A single turn carries every row of the set below to another of its rows. Some are shown first; where does it send the rows asked next?
q_718: [ -1.2   3.1 -33.9 -10.9   9.0  22.9 -15.7  12.3  23.5   6.6  12.2  -6.1
  13.7   1.3  11.4 -18.8  21.5 -16.9  18.7   0.5  -4.9   2.7  16.5  15.6
 -40.9  12.7  -6.0   8.4  -4.6 -29.3  -2.0   1.3]
q_771: [ -4.1 -17.9 -10.0   1.9   0.3   5.3   3.3 -46.2  -4.6  14.8 -16.7 -16.7
   4.2 -18.0  24.4  -2.7  15.4 -18.1 -13.1  -4.8  11.7  14.1  15.4  13.0
 -11.8  -1.3   3.4  18.2  -8.2  21.0  13.4  -0.8]
q_566: [  0.8 -37.0 -28.0  23.2 -13.9   8.2  14.7 -11.8  20.6  19.4 -28.3 -14.6
   7.8   4.8 -15.3  11.6 -14.0 -16.6  20.2  -6.3   4.7  -5.4  -8.2  -3.0
  -9.1  17.3  -6.9   2.6   4.5 -17.4  46.9 -12.5]
q_41: [-13.2 -10.1  -3.4  -1.3   5.3   0.5  -2.9 -43.2 -13.8  23.1  -8.1 -15.1
  -0.2 -27.0   4.2  -9.1  13.5  -8.8 -12.4 -17.2   7.4  12.1  22.7  14.3
  -7.1   0.8   4.6  10.0  -5.5  22.7   7.0  -0.5]
q_72: [  2.2 -34.3 -20.9  12.4 -20.1  -0.9  -5.1  -4.4  23.5  22.4 -17.6  -9.9
  -1.6  -1.2 -30.7  18.2   3.1  -9.8  22.3 -19.5  21.1  -2.5  -2.1  -4.9
  -1.8  19.2 -10.2  -2.6   0.7 -19.0  43.2 -23.7]
q_287: [-10.9  -8.9 -30.0 -11.9   4.4  24.3 -13.0   9.7  13.7  19.1  21.6 -14.8
  21.6  -2.8   2.2 -20.4  23.6 -21.8  24.5  -9.8  -5.6  -0.1  12.2   6.8
 -36.6  19.9  -8.6   7.2   0.6 -35.0  -8.5  -0.1]
q_938: [  1.5 -11.9 -35.8  -4.2   5.1  30.2  -2.6   3.0  23.1   8.8  10.9  -7.5
  17.2   0.3  13.6 -18.5  20.1 -31.4  14.8   2.1  -8.7  -0.4   9.4   9.8
 -42.4  17.9 -12.1  13.1  -8.2 -31.2  -1.1   3.0]
q_755: [ -1.3  -7.9  -0.3   0.1  -0.6  -2.1   1.1 -28.5  -4.1  24.2 -11.3 -13.1
 -10.2 -24.2   1.5  -8.9  26.7 -15.2 -19.0 -20.7  11.0  14.4  28.8  12.2
   2.0   3.5  -1.5  18.0 -10.2  18.4   7.4  -6.4]
q_60: [ -1.0  -6.7 -25.0 -33.2  18.4 -10.2   4.3   3.8   5.9  24.0   2.4   1.8
  35.1  15.0 -22.3 -17.1  11.2   9.6  16.8  10.7   5.7   9.6  16.0 -20.6
 -14.8  18.1  -2.9  -4.7 -11.4 -15.4   5.2 -12.9]
q_756: [  1.2 -20.2 -24.4  18.0 -13.0   0.1   9.0   4.9  21.0  19.5 -31.3 -14.8
   4.8   4.7 -20.1   9.2 -14.1  -4.6  28.0  -9.0   3.9  -5.7  -2.9   2.8
  -4.0  14.2  -3.8  -3.1  11.8 -20.5  48.5 -12.8]
q_878: [ -0.8  -7.9  -8.4 -13.5  -3.7   1.0  -3.8 -49.0  -7.0  27.0 -16.7 -12.2
   6.9 -15.1   2.1  -0.1  27.3   3.1 -14.8 -14.7   7.3   4.9  21.1  11.8
  -7.0  -3.3   6.0  12.0   2.6  25.8  12.3  -2.3]
q_24: [  2.8 -25.3 -27.4   4.2 -21.0   4.3  10.6  -8.4  19.8  29.2 -27.2  -8.3
  15.9   2.7 -34.3  14.6   1.7  -0.9  26.3 -15.6  -0.6 -16.6  -5.5  -1.6
  -6.6  19.9  -5.2  -6.1  17.6 -14.9  44.4 -12.2]
q_792: [  5.5  -9.7 -10.6 -32.2  -4.8 -23.5  27.3   8.1  -8.6  27.6 -15.6 -12.6
  30.0  -0.8 -13.1  -2.2  13.8  13.0  15.0   2.9  17.7   0.6  -1.1  -9.1
   0.8  20.7  -5.3  -3.8  -5.4  -9.5  28.4 -15.4]
q_724: [-10.3 -18.2 -26.1 -17.1  -1.0  20.5 -11.1  16.6  21.6  19.5  13.4  -2.2
  12.2   1.1  -3.0 -13.3  30.2 -32.8  16.8 -17.3  -7.3  10.9  24.2   8.7
 -29.6  22.4  -5.1  11.9   0.3 -35.1  -7.0  -0.4]
q_18: [ -3.2 -32.2 -22.6  14.5 -19.3   1.5   6.0  -5.9   7.6  25.2 -18.4 -17.1
   4.4  -2.9 -28.1  13.0 -10.0  -2.2  21.9 -19.8  11.3 -11.5  -9.8   2.3
  -8.0  19.1  -9.7  -5.2   5.8 -21.2  48.1 -17.6]
q_217: [ -6.2  -9.7  -5.6  -4.4   1.2  -4.2  -4.6 -37.7  -6.1  15.8 -24.2 -15.6
  -1.5 -15.1  18.9  -2.0  11.3  -3.6  -9.1 -11.3  12.1  17.7  23.4  21.3
  -5.2  -7.9  10.4  12.3   1.4  20.0  15.3   0.0]
q_517: [ -0.9   2.7 -32.8 -22.1   3.0  25.6  -8.3   6.1  19.6  18.5  16.9  -3.6
  22.4  -0.1  -3.3 -14.7  36.4 -15.1  14.7  -4.9 -15.5  -8.3  16.3   9.8
 -39.7  19.3  -6.1   9.2   3.3 -21.8  -4.0   2.7]
q_982: [  3.7 -14.3 -10.4 -44.8   7.7 -18.4  14.2 -13.0 -14.3  20.2 -19.9   9.6
  24.6  -7.1 -13.7 -16.3  11.5  13.9  -5.7  -0.9   8.4  12.5  17.5   7.7
 -12.0   9.9  -5.2  -5.9 -16.2 -11.0   5.4  -1.1]

q_756 -> q_718
q_982 -> q_792
q_18 -> q_287
Now find these:
q_24 -> q_517
q_566 -> q_938
q_755 -> q_72

A single turn carries every row of the set below to another of its rows. Some are shown first; where does it send the rows asked next?
q_38: [ 17.6  -5.1 -19.0  27.2 -11.2   0.9  -4.8  19.5 -18.9   6.8 -10.8  21.6
 -11.5  -0.9  30.6  -2.8   4.2  35.0  -1.0   1.1   6.5 -13.9 -30.8   7.1
   0.5  20.9  22.5  -6.5   7.6  26.6  13.3]
q_477: [ 23.5   6.4  14.4 -11.5 -20.0  -8.0 -13.5  17.9   7.4  -3.1 -18.0  -8.3
 -24.4  23.7   4.8   7.7  23.0   0.3   2.0   3.4 -26.9 -11.6  18.4  -5.8
  18.2  11.9 -14.0  -6.6  27.6  -2.5 -27.2]
q_557: [ 43.2 -18.9 -37.2  -1.8 -14.1  10.7  -7.4  11.1 -16.0  -8.8 -23.2   7.7
 -12.7  14.8  28.4   8.4  15.9   6.0 -18.4   8.4   9.0 -12.7 -16.7 -12.5
   7.1  18.2   8.4  -2.7  10.4  21.5 -12.8]
q_229: [ 17.6  11.8  18.7  19.1  -1.0  -8.3  -9.0  32.2 -13.1  24.2 -21.5  20.4
 -32.6  21.9  -3.9  14.4   5.0   8.7  20.9  16.6  -6.2 -16.0  18.6  -4.3
  -0.3  20.1   7.0 -20.1  17.7  12.4 -14.7]
q_842: [ 34.8   7.3  -4.2   8.2 -18.7   1.8   5.1   0.8 -13.5  -0.1 -35.3  -3.6
   4.8   7.3  21.5   6.9  10.2  -2.5   6.7   7.5  -9.3   7.0  36.9 -13.6
  -2.7   2.6   9.3   5.0   1.4  16.4 -10.1]
q_885: [ 23.9   2.9 -19.7   8.3 -24.6   6.4   7.1   0.0   3.3  -9.6   0.6  -4.2
  -9.6   2.8  19.0  -1.6   4.0  14.2 -35.6  11.0 -14.7 -28.6 -15.3   9.1
  -1.0  27.6   1.2   1.6  -7.5  16.5   0.9]
q_343: [ 27.6   9.6  17.8  23.4   8.3  12.2  11.7  25.1 -12.6   1.9 -16.0  11.3
 -17.5  11.7  17.1   0.0  28.2  11.7 -12.6  27.1  32.9  11.9 -29.0  10.8
   3.8  12.3   5.0   4.8  17.5 -13.0 -10.5]
q_227: [ 17.3 -15.1 -18.9   6.0 -28.6  -0.4  -9.4  14.1  -3.2 -15.5  15.8  18.2
  14.7  -9.2  26.2 -10.5   7.4  21.1 -28.9   0.4  13.1  -2.6  -5.0   1.5
  -0.7   4.3  12.1   4.0  24.9  16.9   3.4]
q_208: [ 15.6   2.1  -9.9   5.4 -33.0   3.4   2.7  16.5  11.6   9.9  -5.0   8.2
  12.8  -7.2   9.8   2.9   6.8   4.1  30.1  -6.4 -26.9 -10.4  19.8   6.3
   5.2  10.3  -0.5  10.0  -8.1  16.8  -4.0]
q_402: [ 15.7  -5.9 -15.1   4.9 -24.6  19.5 -23.9  19.1  -7.8  30.6  -4.1  12.8
 -40.5   4.4  12.4  -4.2  29.1  13.4  -8.0 -24.1  18.9  15.5   0.8 -11.4
   7.5  18.8   9.0   2.4  26.3 -15.9 -17.3]
q_504: [ -0.7  -9.4  10.8  13.5  -9.1  18.0 -11.7   0.1  -7.2  18.1   1.6   2.1
 -24.1 -22.6  16.5  -5.8  25.3  13.7 -22.5  19.8   0.8  16.8   9.0  14.4
   9.2   2.0   5.2  22.1  12.0 -22.4  -8.9]
q_983: [ 14.0  -0.7 -10.8 -14.1  -0.3  21.7 -14.4   2.0  19.4  13.0   4.0  13.9
 -24.0 -11.1  16.1  -4.6  17.2  -1.7  -9.4  19.1  15.8  13.6  -3.1  18.2
  21.7  13.8  -5.7  24.4  32.0  -4.5 -23.5]
q_986: [  7.7   8.9   1.7   6.8  -0.5 -16.9 -12.4   2.6  26.4  -2.7  -8.6  -2.2
 -16.9  13.9  -2.4   8.4  10.4   2.7  10.6  32.3 -17.7   4.3   9.7  15.5
   9.4  17.2  -5.1 -14.7  33.9  17.3 -17.5]
q_392: [ 25.9  33.1 -16.8   1.3   0.3  15.0 -10.1   3.2  13.5  23.7   8.2   2.8
 -26.1   4.2   7.9   1.5  41.1   4.2 -12.9  -5.8   2.1 -14.1   0.2   5.7
  14.6   6.3  -0.7  -2.7  11.7 -26.3 -13.0]
q_987: [  5.6   1.8 -17.6  24.3  19.3  26.1  -4.9   5.0  12.5  28.4 -15.4  -2.4
 -22.2  -1.3   8.5  13.1  29.2  12.5 -11.4   7.6  -3.9  -9.6  -2.6   9.7
   1.8  30.7  16.3  -2.6  12.1 -24.1 -17.4]
q_484: [ 15.4   3.8   1.9   1.2   6.3  19.8  -7.0  -5.3  18.2  25.1  21.6  26.5
 -33.7  -1.0   4.4 -17.5  20.9  17.2   4.7  10.7  14.3   7.4  -0.3  -1.6
  -0.6  32.2  16.4   1.2   3.8   9.9   5.3]
q_951: [  0.6  -6.9  16.9  -4.3 -11.3 -11.3 -31.0  30.7  -7.1  15.8 -14.0  23.2
   1.4  12.6  -1.2 -10.8  15.0  18.6  15.1  15.9  -5.1  11.2  15.5  -7.5
  13.8   5.8 -11.2   5.0  39.9  14.4  -8.9]
q_760: [ 22.3  -5.3  -5.1  26.5 -45.1  -5.7 -17.3  -0.1   9.4  -3.5 -15.1  20.8
   1.2  10.0  14.1  20.4   5.0   9.5  21.6   6.0  -3.7  19.0  18.1  10.3
   1.4  -0.5  19.9  -6.9   9.7  11.9  -5.2]
q_643: [ -2.1  11.9  17.0  18.8  -7.7 -12.5 -10.0  27.7   3.9  10.2   5.7   7.2
   7.1  -0.5  -2.5  -0.3  27.4   8.1   3.2  27.4 -24.1  -6.4  25.6   6.9
   0.8  -5.3  -1.8  -9.3  26.3  -1.8  -7.8]
q_294: [  7.8  -1.2  34.3   8.7 -22.0 -10.4  -7.8  16.4   0.3   3.7  -5.0  15.0
 -39.5   8.1  11.0  -6.5   7.1  12.9  20.3  25.2 -13.7  13.3  10.5   4.7
   7.8  21.3   7.2  -1.2  25.9  26.4  -6.0]
q_65: [ 26.0  10.5  -2.0  -8.2  -0.3   6.2  17.1  18.7 -11.9  10.3  -4.2  -7.6
 -21.1   8.5  -3.8 -21.0  23.3   5.6 -12.0  10.9  21.1   4.5 -21.4  -7.7
   5.9  25.9 -24.4  12.7  -4.7   0.2  -4.1]
q_606: [ 23.5 -18.1  -6.5  17.6 -22.0  -2.1 -11.2  -3.3  -7.7 -14.6  -1.4  21.6
  -8.4  -3.7  20.5  10.3 -19.0  23.2 -19.1  24.0  20.8 -19.8 -10.4  19.5
  12.4   5.4  10.4   4.7  12.3  11.0  -3.9]
q_904: [ 18.4  -7.0  11.3  17.6  -8.2   1.5   9.2  17.6  14.6 -10.5   9.6   8.1
 -21.2   3.7   5.4   8.0  23.3  26.9   7.9  -5.1  17.2   1.8 -37.1  14.7
  13.3  28.9  10.2  -4.8   8.7 -23.8  -1.8]
q_110: [ 13.8  -4.4 -43.9  10.9 -19.2   3.0  -7.2  22.7  -8.4   9.5  -2.9  10.4
  15.7  -4.7   5.8   6.1   5.8  14.2 -21.6  13.3  -2.8 -37.4 -15.3   6.9
  11.2  11.0  -6.2   8.6   3.7   4.5  -4.0]
q_520: [ -1.4  -7.0   4.1  21.6 -19.9   1.3  -3.4  48.1  -3.8  15.6 -19.2  -2.4
 -17.3   3.6   6.2  14.7  19.4  -0.1  11.1  10.3 -27.4 -10.1  16.7   3.0
   4.1  20.2   4.7  -4.6  34.0  -2.3 -31.0]
q_233: [ 20.4   3.2  -3.4  20.3 -29.1  12.4 -10.4   4.6   7.9  14.3 -36.8  15.2
  14.6  30.0  18.9  -5.6  20.0  21.7  29.2   9.2 -17.1  -4.4   4.3  -7.4
  13.9  21.0  16.4  11.7  13.5  16.4  -2.6]
q_994: [ 11.4  -1.4  11.1  15.9  -5.9   4.6  -9.5  26.5  10.8   2.3   2.2  11.8
   3.2  15.6  -0.5  -1.7  21.5  32.1  -8.2 -13.4  25.2  -0.8 -33.9  14.2
   8.9  16.5  -7.9  -2.0  18.6 -29.8  -8.0]
q_644: [ 28.8 -10.0  17.4  -4.5   1.3  28.6 -11.7  11.3  -6.7  20.7 -12.9  25.4
 -44.0   5.2  16.4  12.2  13.2  15.9  -6.3  -5.1  16.8  -7.1   6.8  -7.0
  11.9  29.9  15.7   9.1   9.0 -19.7 -19.9]
q_675: [ 35.6  -4.7 -13.4  23.3 -28.9  16.1  -3.9  30.4 -35.6   7.0 -12.3  14.9
 -11.4   8.4  31.4   3.1  14.9   7.1 -31.8   8.3   6.9 -27.2  -8.3  -2.5
  -5.2  -1.3   8.8  -0.6   1.9   9.2 -10.6]
q_481: [ 27.1   5.4  13.7   7.6 -23.9   6.3 -16.9  13.0  14.7  -3.4 -17.2  36.3
  24.4  15.9  17.4  16.3  -0.6   8.2   4.1  -0.8  -1.2   8.7  25.1   9.3
  -7.1   3.4  11.3   1.4  16.0  14.1 -10.9]
q_301: [ 17.8   2.7  -0.1   2.4 -11.2  -9.1 -19.8  23.6   1.5  14.9  -9.2   4.4
 -15.5  32.0  -3.8  -9.4  33.3  10.7  14.6  -2.3 -12.9   3.8  20.0 -29.1
  -3.5  18.2   2.0 -24.3  27.9  17.5  -8.8]
q_531: [ 24.8  38.8   5.0  16.0 -31.2  -1.9  -1.8  17.5  -7.5  16.0 -36.3  20.5
   1.9  16.0  25.3   4.3   8.2  18.7  17.8  -3.5 -14.8   1.8   5.1   7.6
  10.0  13.0  10.0  10.5  10.2  17.8   5.0]
q_984: [ 28.8   8.8 -16.3  24.9 -30.9  14.7  -2.2  14.7  -4.0  19.1 -28.3   6.3
   5.1  18.0  16.7   0.1   0.6 -13.9  16.1  15.4   4.4  -4.8  27.8   1.1
  -2.0  -1.3   4.9   5.8  17.6  23.2 -27.6]
q_397: [ 22.3 -20.4  -2.5   4.8 -10.9   7.2   3.0  13.5  12.1  -1.6  11.7   0.8
 -22.0  12.0 -15.6   2.8  -2.3   4.2 -11.3   1.2  38.8   0.0 -11.5   5.0
  -2.3  28.2 -14.3  -4.2   4.1 -11.3 -23.9]
q_688: [  9.9 -10.4  -9.1  20.0  -2.9  15.4  15.2  27.5 -17.5  25.3  -7.4  -4.9
 -17.3   4.2  -8.9 -17.0  20.6   7.4  -0.3  26.6  22.7  -2.3 -23.3  -3.9
   3.2  27.6 -14.4  15.1  -4.2  -4.6 -10.6]
q_811: [ 10.9   3.2  -1.4  13.0 -28.0   5.1 -14.4   0.7  14.4  14.1 -29.2  -1.4
   8.7  13.1   6.9   2.1 -15.4  11.5   9.4  -5.2 -21.9  -7.6  14.5  18.2
  -1.6  13.6 -15.3   6.1  -5.1  19.2 -13.1]
q_28: [ 14.0 -18.0   1.1   9.3 -11.1   0.7   9.9  29.1  -8.7   1.5  16.3   1.9
 -10.3  -9.6 -14.0   4.4  10.3  10.2 -14.8  -7.5  29.5   4.4  -0.7  -4.7
  -7.3  17.8  -7.7  -2.1  -3.2 -22.9 -10.2]
q_500: [  2.4   9.2  -7.0   8.6   9.7   4.6 -31.2   0.7  -7.3  42.4  -1.6  26.1
 -20.3  -3.3  -8.1  -8.3  10.8  28.1  -6.1   4.7  22.7  11.4   1.3   4.5
   4.4  11.2  -3.3   2.2   6.6  -7.0   7.6]
q_532: [ 28.6  -2.7  -6.7  16.7  -4.1   7.5   1.2  16.6  -7.7  -1.2  -6.5   2.7
 -10.4  16.6  11.3 -11.2  48.8  11.4  -1.8  20.3  32.5  21.4 -30.5  -6.2
  13.5   6.0   3.5   2.2  23.9 -14.2  -7.2]
q_709: [ 35.7  -0.4  -7.8   3.5 -12.6   5.2 -19.7   5.4  -9.7   1.6  -3.7  26.7
   2.8  23.1  26.1 -17.4  13.0  34.9 -10.3  -1.0  11.5 -29.9 -25.4  -5.3
  12.2   5.7   2.7  -1.5   6.6  19.5   9.8]

q_481 -> q_531
q_557 -> q_110
Now find these:
q_520 -> q_986
q_904 -> q_532
q_644 -> q_392

